A single turn carries every row of the set below to another of its rows. Some are shown first; where does it send the rows asked next?
luba: [-2.73  1.74 -1.45  0.78 -1.95  0.96 -1.94  1.41  1.10  1.18 -0.59 -1.09
 -0.79  0.55  0.66 -0.51  2.37  0.24 -0.71  1.13 -1.63  0.18  3.09  0.26
 -1.24 -0.34 -0.68 -0.81]
Fus: [-0.76  1.34 -1.97  1.69 -2.85  0.94 -0.90  1.33 -0.93  0.18  0.19 -3.84
 -0.48  0.99 -0.89 -0.02  3.12  1.60 -0.28  0.49 -0.39  1.81  1.80  1.28
  0.89  0.03  0.10 -0.17]
tezu: [-1.44  1.91 -1.74  1.07 -2.71  0.15 -0.91  0.83  0.81  0.48 -0.20 -2.39
 -0.67  1.84  0.58  0.25  4.30  1.74 -0.61  0.54 -1.01  0.17  3.33  1.72
 -0.26  0.02 -0.47 -0.42]
Ruv: [ 1.15 -0.71  1.79  0.75 -0.46 -1.07  0.45 -0.34 -0.04  0.83 -0.82 -3.04
  1.02  2.19  1.96 -0.81  1.85  1.23  1.74 -0.96 -0.75  0.85  1.54  3.15
  1.03 -0.87  3.41  1.84]
Buzem: [-0.55 -0.13  3.24  0.04  0.32 -0.66 -0.17 -0.26 -0.48 -0.92 -0.98 -1.08
 -0.73  2.05  2.67 -2.39  0.75  2.02  1.25  1.43 -2.02 -0.42  2.69  2.68
  0.82 -1.30  2.59  0.69]
Marim: [ 1.54 -2.79  1.92  1.07 -0.36 -0.57 -1.85  0.62 -1.02  0.10  1.50 -1.29
 -0.40  3.11  2.22  0.76  0.08  0.87 -0.35  0.90  1.59  0.12  1.91 -0.44
  0.43 -2.71  0.25  0.00]
meve: [-1.38  1.70 -1.67  1.04 -2.71 -0.26 -0.96  0.77  1.15  0.64  0.07 -1.96
 -1.25  1.96  0.74  0.43  4.55  1.55 -0.71  0.16 -0.61  0.65  3.98  1.69
 -0.28  0.19  0.16 -0.44]
divaz: [ 0.70 -1.56  0.98  0.28  0.45 -0.18  0.16  0.78 -0.79  1.69  0.76 -1.51
  1.89  0.85  1.48 -0.50 -0.34  0.38  1.73  0.29  1.13  2.56  0.98  1.45
  0.04 -2.20  2.74  1.03]
vulu: [ 0.27 -1.30  1.91 -0.09 -0.41  0.26 -1.90 -0.05  0.68  3.77  0.46 -0.01
  0.86  1.98  2.79  0.23 -0.08  0.01  0.90  0.74  0.71  0.89  1.98 -0.51
 -1.17 -2.44  1.52  0.09]
Posu: [ 0.98 -0.09  2.28  1.61  0.26 -0.29 -0.59  0.40 -2.13 -0.69 -0.93 -0.88
  0.14  3.48  1.22 -0.90  0.67  0.19  0.22 -0.35 -1.88 -0.90  2.53  2.00
  1.80  0.51  4.15  1.00]
Noziz: [ 0.62 -0.55  1.07  0.68  0.37  0.22 -1.00  0.37 -1.79  1.27  1.43  2.06
  0.70  4.02  1.91  0.93  0.02  0.66 -0.23  1.33  0.72 -0.29  2.89 -0.30
 -0.07 -1.20  2.15 -0.77]
zudut: [ 1.47  0.02  2.34  1.35 -1.13  0.10 -2.03 -0.64 -1.46  1.23 -0.36  0.19
 -0.49  5.21  2.18  0.60  1.17  0.74 -0.49  0.14 -1.05 -1.53  3.04  0.10
  1.16 -0.08  2.67  0.06]
zafit: [ 0.99 -0.54  2.65  0.30 -1.35 -0.84 -1.62 -1.11  1.49  2.97 -1.25 -1.44
 -0.03  3.50  3.22  0.04  2.18  0.87  0.93 -0.58 -1.27 -0.82  2.52  1.38
 -0.23 -1.23  2.17  0.91]
pafil: [-2.69  1.54 -1.52  0.70 -1.76  0.50 -1.97  1.44  1.47  1.10 -0.38 -0.73
 -1.01  0.24  1.14 -0.30  2.14 -0.27 -0.87  0.60 -1.27  0.77  3.75 -0.07
 -1.15 -0.29 -0.12 -0.72]
kizit: [ 0.02 -0.49  0.84  1.00  1.77 -0.15  0.50  1.24 -2.46 -0.61  0.69  0.83
  1.36  2.44  0.98 -0.46 -0.52  0.12  0.62  0.85 -0.07  0.49  2.53  1.59
  0.45 -0.58  3.50  0.21]
Vazog: [ 0.12 -2.03  4.41  0.86 -1.13  0.54 -2.45  0.22 -0.48  1.34 -0.34 -1.74
 -2.08  2.79  2.25 -0.98  0.43  1.20 -0.38  1.16 -0.89 -1.35  2.50  0.57
  0.95 -1.63  2.13  0.21]
Rebup: [ 0.78 -0.92  0.59  0.33  1.11 -1.78  0.29  0.00 -0.93 -2.09  0.78 -0.53
  0.93  2.49  2.59 -0.67  0.41  1.92  1.33  1.13  0.40  1.05  2.00  1.66
  0.19 -2.51  0.72  0.46]
bova: [-2.07  1.15 -1.58  1.31 -2.03  1.33 -2.02  1.74 -0.56  0.66 -0.19 -2.20
 -0.91 -0.30 -0.37 -0.85  0.83 -0.24 -0.33  0.86 -0.96  2.67  1.81 -0.40
  0.61 -0.50  0.81 -0.30]
subu: [-2.00  1.13 -1.45  1.33 -2.22  1.66 -2.08  1.86 -0.63  0.78 -0.18 -2.61
 -0.49 -0.27 -0.77 -0.76  1.20  0.09 -0.55  1.15 -0.84  1.85  1.73 -0.16
  0.03 -0.41 -0.11 -0.60]
lada: [-0.53  1.22 -1.79  1.75 -3.07  0.47 -1.04  1.13 -0.78  0.24  0.37 -3.54
 -1.16  1.45 -0.81 -0.23  3.33  1.62 -0.17  0.27 -0.26  2.44  2.00  1.23
  1.53  0.06  1.05 -0.10]

subu moves to Fus
zudut moves to Noziz
And these:
Vazog moves to Marim
vulu moves to divaz
bova moves to lada

